Where one turn sends some rows of the set: a few examples, then the rows asked
Lim: +0.34  -0.93  -1.45  -2.67  -0.04  -0.51  +0.11  -1.92  -1.36  +1.70  +3.53  -1.36  +0.43  -3.36  +1.11  +0.44  -0.21  -2.13
tusa: -0.28  +1.22  -0.46  +2.13  +0.85  -2.82  +0.84  -2.59  +0.21  +0.06  -1.11  -0.69  +1.68  +1.39  -0.29  +0.91  -1.04  +0.70
Rabu: +1.68  +0.42  -2.09  -0.64  +1.54  +2.60  -1.23  +0.20  -3.24  +1.78  -1.60  +2.78  -0.26  -0.27  -0.61  +2.20  +2.05  -0.55
dat: +2.25  -2.29  +1.15  -0.73  +1.72  -3.13  +2.77  +0.00  -1.06  +1.55  +2.03  +1.27  +1.39  +1.79  +1.43  +2.12  -1.14  +0.69
siber: -0.07  -0.47  -2.13  +0.10  -1.79  +1.90  -2.22  +2.56  -2.51  +2.54  +1.09  +1.07  +1.17  -1.54  +0.80  -2.10  +0.24  +0.09
Rul: -1.27  -0.89  -1.65  -1.08  -0.12  +2.40  -1.04  +0.89  -2.01  +1.45  -2.07  +2.09  -1.07  +0.40  +0.58  -1.28  +1.41  +1.11
lovu: +3.27  -0.30  +0.64  +0.22  -1.08  +0.67  -0.79  +4.14  -1.48  +0.96  +2.29  +2.29  -0.84  -0.20  -0.35  -0.71  +1.95  +0.19
Genu: +0.36  +0.64  +1.06  +0.85  -1.74  -2.25  +2.23  -0.76  +1.42  -0.11  -1.08  +0.39  -0.52  +1.78  -0.44  -1.26  -1.73  -1.61
Kozav: +4.19  +0.45  +0.94  +1.14  +1.87  -1.56  +0.80  -1.02  -0.20  +1.93  +0.36  +1.16  -0.09  +2.10  +1.97  -0.60  -2.69  +0.15
kon: -0.37  +0.45  +0.64  +1.10  -0.45  -1.92  +2.93  -0.39  +1.61  -0.86  -1.67  +2.69  +0.92  +0.86  -0.42  -0.44  -2.15  +0.25
ber: -1.79  +0.05  -1.55  -0.68  -0.59  -1.84  +0.21  -0.86  +1.40  -0.55  +1.46  -0.10  -3.04  +0.00  -0.06  -0.19  +1.77  -0.88
nago: +0.04  -1.53  -0.83  -0.45  +0.44  -1.52  +0.68  +3.97  -0.03  +1.65  -0.23  -1.33  +1.67  +0.38  -0.33  -0.11  +3.25  +0.13
rodi: +1.43  +0.97  -3.51  +0.92  +0.66  -0.35  -0.88  +1.24  -0.82  +2.07  -1.22  +0.05  +3.00  -1.40  +1.16  +2.73  +1.80  -2.23
simik: +0.40  -1.17  -0.50  -0.63  +0.08  -0.77  -0.96  +3.84  -0.08  +1.58  -1.22  -0.41  +0.87  +0.73  -0.22  +0.99  +3.93  -1.02
senem: +0.44  -0.48  -3.04  -0.57  +0.19  +0.30  -0.54  +1.29  -1.79  +2.30  -1.53  +0.48  +2.94  -1.15  +0.07  +2.70  +2.19  -2.27
bov: +2.18  -2.25  +2.02  -1.75  +0.11  -0.46  +2.11  -2.41  -2.44  +1.48  +1.33  +1.21  -0.66  +1.58  +1.89  +0.09  -2.14  +0.23
Lage: -2.34  -0.29  -0.02  -1.24  +0.06  -1.28  +1.01  +0.07  +1.68  -2.22  +1.38  +2.03  -0.87  -2.16  -0.69  +0.51  +2.10  +0.48
Kolu: +0.94  +0.98  -1.73  +0.20  -1.46  +2.44  -2.21  +1.15  -1.85  +1.77  +0.52  +1.17  +1.32  -2.69  +1.58  -2.28  -0.44  +0.50
Muli: -0.34  +1.91  +1.81  +0.78  -0.66  -1.41  +1.27  +1.82  +0.43  +0.01  +2.65  +1.96  +0.41  -1.47  +2.10  +1.96  -2.40  -1.82
seda: +2.98  -0.19  +0.06  +0.94  -0.26  +0.63  -2.32  +4.22  -2.18  +2.02  +1.74  +0.80  +0.09  -0.08  -0.42  -0.26  +2.26  -0.41
Sur: +0.74  +0.94  +1.40  -0.77  +0.18  -0.67  +2.95  +0.06  -0.82  +2.03  +0.67  -0.66  +1.66  -1.23  +0.78  +0.59  -3.77  -3.02
gatod: -0.43  +0.95  -0.64  +0.16  +1.34  -0.84  +3.23  +0.70  -0.73  +2.56  +1.25  +1.10  +1.35  -0.58  +1.08  +0.29  -4.87  -1.32
gopok: +3.73  +0.03  +1.25  -0.48  +1.61  -0.85  -1.84  -2.43  -0.73  -1.26  +1.75  +1.20  -0.28  -2.07  -0.03  +0.65  +1.96  +0.67
rinif: -0.13  +0.82  +2.37  +1.64  -1.17  -1.52  -0.04  -1.67  -0.12  -0.80  -0.02  -0.45  +1.68  -0.24  -0.07  -1.71  -2.01  +1.90
kugo: +2.98  +0.18  -1.58  +0.97  +2.83  -1.77  -1.90  -1.84  -0.53  +0.07  +2.69  +1.59  -1.24  +0.14  +0.45  +0.45  +1.43  +1.32
kabad: -1.41  -1.04  -1.84  -2.17  +0.11  +2.48  +0.41  -0.16  -2.24  +1.70  -2.36  +0.79  -0.74  +0.17  +0.08  -1.24  +1.32  +1.27
Dom: -0.51  +2.43  -0.33  +0.30  -0.33  +0.06  +1.20  -1.35  -0.26  +0.97  +1.07  +1.60  -1.49  -0.32  +2.30  +2.25  -3.14  -2.79
Rut: -0.64  -1.00  -2.77  -1.59  +2.23  -1.12  +0.60  -0.36  -1.08  +1.55  +4.12  +0.82  +1.72  -3.20  +1.20  +1.04  -0.64  +0.09
Gakov: +2.54  +0.51  -2.04  -0.40  +0.76  +1.70  +0.49  -0.07  -2.24  +1.39  -1.46  +2.94  -1.41  +0.51  -0.44  +3.09  +2.24  -1.34
pez: +4.31  +0.17  +2.87  -0.11  +1.98  -1.07  +1.37  -1.15  -0.37  +0.67  -0.73  +1.97  +1.48  +0.42  +1.68  +0.57  -2.15  +0.12

rinif moves to -> bov
lovu moves to -> Kolu
Now these:
pez moves to -> Sur
Lim moves to -> ber
Rul moves to -> Rabu

Where one turn sends some rows of the set: a few examples, then the rows asked
Megi: -3.34  -0.17  -1.67  +0.72  +2.17  +2.65  +1.09  -0.12  +0.36  +1.66  +2.08  +1.11  +1.57  -1.26  +2.10  -0.55  -2.91  -0.90  -1.96  +0.75  +1.93  -0.61  -0.63  +1.30  +0.59  -0.11  +1.98  -1.29  -0.15  +0.23  -2.81  +1.91  -0.63  +1.50  +0.20  +1.61  +0.30  +0.48  +2.21  +2.02  -1.49
fuzu: +0.29  +0.67  -3.46  -3.78  +1.15  +0.62  -1.00  -0.10  +1.50  +1.97  -0.42  -1.20  +1.92  +1.50  -1.22  +0.78  +0.30  -0.41  -2.64  -0.23  -2.44  +1.67  -1.91  -0.22  +2.41  -1.69  +3.11  -0.73  -0.32  -1.66  +0.03  -0.56  -1.12  +1.52  +0.03  -2.38  -0.45  +1.38  -1.28  -1.45  +2.29
papug: +0.67  +0.77  -3.27  -3.17  +0.06  -0.37  -1.62  -1.36  +1.90  +2.80  +0.09  -0.06  +0.86  +0.17  -1.29  +0.70  +0.74  -0.42  -2.74  -0.09  -2.64  +2.44  -2.53  +0.13  +2.89  -0.69  +2.00  +0.20  -1.06  -1.65  -1.11  -0.33  -1.33  +0.39  -0.83  -2.24  -0.64  +1.67  -1.08  -1.95  +1.27
zipuf: +0.63  +0.58  +2.15  -1.20  +0.46  -0.33  +1.63  +1.81  -1.16  -1.92  -3.08  -0.51  -1.70  +0.52  -0.02  +1.68  -0.78  +0.75  -0.17  -0.06  +0.60  +0.69  +1.03  +1.51  -0.66  +0.66  -1.67  +4.01  -0.04  -1.39  -0.50  +1.60  -0.76  -1.30  +2.49  -0.56  +1.65  +1.30  +2.49  -1.62  +0.57
sar: +2.21  +2.98  +0.31  -1.01  +0.44  +0.60  -3.36  +0.48  -0.42  +1.47  +2.16  -1.21  -1.38  -0.26  +0.08  +1.90  -0.88  -0.43  -1.77  +1.32  +2.96  +2.80  -0.92  -1.56  -0.10  -1.12  +3.45  +3.15  -0.45  +0.13  -0.87  +1.83  +1.20  +1.77  +3.09  +0.36  +2.17  +0.05  -0.28  -0.81  -0.69
sipab: +1.62  +0.98  +0.21  -0.75  +1.68  +0.22  -1.49  +1.49  -0.17  -4.29  +0.67  -0.69  -0.20  -0.46  -0.13  -0.42  +0.32  -2.33  +0.94  -0.77  +0.62  -0.79  -0.10  +0.01  -2.61  -2.13  -0.97  +2.22  -2.71  +0.39  +2.01  -0.40  +0.54  -2.66  -0.58  +0.19  -0.28  -1.46  -0.81  +1.69  -0.63
tas: +2.13  -2.00  -1.79  +2.20  +1.83  -1.47  -3.61  -0.65  +0.24  +2.98  +2.11  -0.19  +0.59  +1.29  +0.13  -0.10  +1.84  -1.24  +1.66  +1.48  -1.16  +0.86  -1.42  +1.04  +2.22  +0.31  -1.15  +2.80  -0.91  -0.68  +1.22  +2.45  +0.33  +1.21  +0.96  -1.32  +2.68  +0.06  -2.30  -2.77  +0.71
dit: +1.52  -0.74  +0.40  -1.05  +2.65  +1.31  -1.14  +0.66  -2.02  +0.41  -0.43  +1.48  +0.35  +2.37  +3.36  +2.62  +1.81  -0.91  +1.77  +2.26  +0.50  -2.53  -0.39  +0.43  -2.76  -0.43  +0.90  -0.83  +0.41  -0.18  +1.84  +1.12  +0.46  -2.12  +0.86  +0.39  -1.19  -0.93  +2.23  +0.18  +0.45
Kozuf: -3.05  -2.80  -0.30  -1.82  -0.89  -1.98  +1.72  -0.02  -2.93  +0.07  +0.37  -2.67  -0.44  -1.76  +0.23  -0.87  -0.49  -1.51  +0.57  -1.05  -0.06  +2.13  -0.82  +3.14  +1.19  -1.49  -1.39  -0.98  +0.92  -0.57  -0.74  +2.40  -0.26  -1.23  +2.19  -1.21  +3.11  -0.32  +0.87  +0.62  +1.01
detab: -0.12  -0.51  -1.74  +0.23  +0.18  +0.00  -0.71  -3.35  -1.19  +1.88  -1.94  -0.29  -0.14  -1.31  -1.70  +1.13  -3.09  -0.87  -0.43  +0.43  +2.29  -2.97  -0.33  -0.80  +0.18  +0.37  +0.41  +0.83  +2.24  -1.24  -0.14  +2.28  +2.12  -1.63  -2.05  +4.32  -0.26  -1.63  -0.39  +2.36  +1.37
fede: -1.57  -0.05  -0.23  -1.75  +0.36  +3.18  +0.53  +0.05  -0.74  +0.36  -1.12  -0.22  +0.76  -0.65  +2.17  -2.30  -1.39  -4.26  +0.62  +1.02  +0.06  +1.41  -1.41  +1.55  +0.57  +0.47  +0.39  -0.37  +2.47  -1.99  -2.61  +0.95  +1.09  +0.73  -0.82  +3.10  -3.25  +1.12  -0.66  -1.77  +0.18
gamob: +1.95  -1.39  -1.82  +2.73  +1.21  -0.55  -2.16  -0.68  -0.01  +3.42  +1.95  -0.19  +0.70  +0.13  +0.31  -0.90  +2.26  -0.87  +2.59  +1.16  -1.10  +0.78  -0.84  +1.67  +2.26  -0.93  -0.20  +0.60  -0.43  -1.12  +1.89  +3.72  -0.05  +0.88  +2.01  -1.24  +3.00  +0.42  -1.08  -3.01  +0.81
senif: -0.51  -2.36  -0.56  -0.33  +2.27  -2.65  +2.19  -2.56  +2.32  +0.67  +1.88  -0.80  -1.90  +0.04  -1.43  +0.83  +0.23  -0.48  -0.03  -1.97  +0.70  -0.25  +2.82  +0.11  +2.13  +1.00  +0.05  -0.02  +0.98  -0.80  -2.23  +2.93  +0.71  -2.66  -0.46  +2.67  +1.98  -0.72  -0.97  -0.54  +1.30
Negim: -1.51  -2.09  -0.41  +1.95  -0.43  +1.85  -3.33  -0.37  -0.48  +0.31  -0.79  +0.63  -1.89  -0.81  -0.93  -0.53  -2.09  -1.97  +1.12  +0.97  +0.15  -3.51  -1.88  -0.68  -0.11  -1.17  -0.51  -0.38  +1.31  -3.56  +0.13  -0.01  -0.51  -2.35  +0.95  +4.02  -2.19  -0.42  -1.46  +0.23  +0.24
buf: +0.25  -0.68  -2.20  -0.17  -0.66  +2.01  -1.73  +0.39  -0.17  -1.40  +1.61  +0.41  +0.54  +0.47  -4.05  -0.07  -1.90  +0.47  -0.25  -0.12  +0.99  -1.89  +0.64  +0.34  +0.98  +0.77  -0.86  -0.42  -0.46  -3.54  +1.16  -0.38  +0.52  -2.81  -2.30  +3.06  -1.03  -1.31  +0.96  +2.76  +1.11
saz: -1.10  -3.11  -2.78  -0.44  +0.98  -0.42  +2.76  +0.98  +0.41  +1.15  +0.34  -0.26  -0.56  +0.41  -2.97  +1.54  +2.20  -1.32  -2.80  -0.78  -1.14  -0.49  +1.23  +0.44  +1.26  -0.80  +0.37  +1.07  +1.97  -0.76  +1.39  -0.41  -0.20  -1.73  +3.02  +1.40  +0.60  -2.78  +0.39  +0.45  -2.55
retot: -1.40  -1.27  -1.25  -2.58  +3.68  +0.54  -0.70  +1.04  -0.56  -1.89  -1.25  -4.04  +1.86  -0.09  +1.49  +0.56  -1.44  -2.54  -1.75  +0.06  +2.11  -0.51  -0.60  -0.14  -1.19  +0.49  -1.92  -1.84  -0.63  -1.98  -2.55  +0.54  -1.19  +0.68  +1.20  -0.10  +1.68  +1.21  +1.79  -2.17  +2.23
Gire: +1.57  +3.23  -0.06  -2.17  +0.71  +0.08  -5.30  +0.24  -0.02  +1.99  +1.95  -1.14  -1.22  -0.13  +0.31  +0.76  -0.30  -1.61  -1.21  +0.99  +2.13  +3.43  -2.22  -0.33  -0.47  +0.27  +3.76  +2.54  -0.27  -0.50  -0.76  +1.62  +1.01  +1.42  +1.50  +0.65  +2.64  -0.31  -0.58  -0.12  -0.44

Gire moves to -> papug
senif moves to -> sipab
Now these:
gamob moves to -> sar
Megi moves to -> saz
zipuf moves to -> retot
detab moves to -> buf

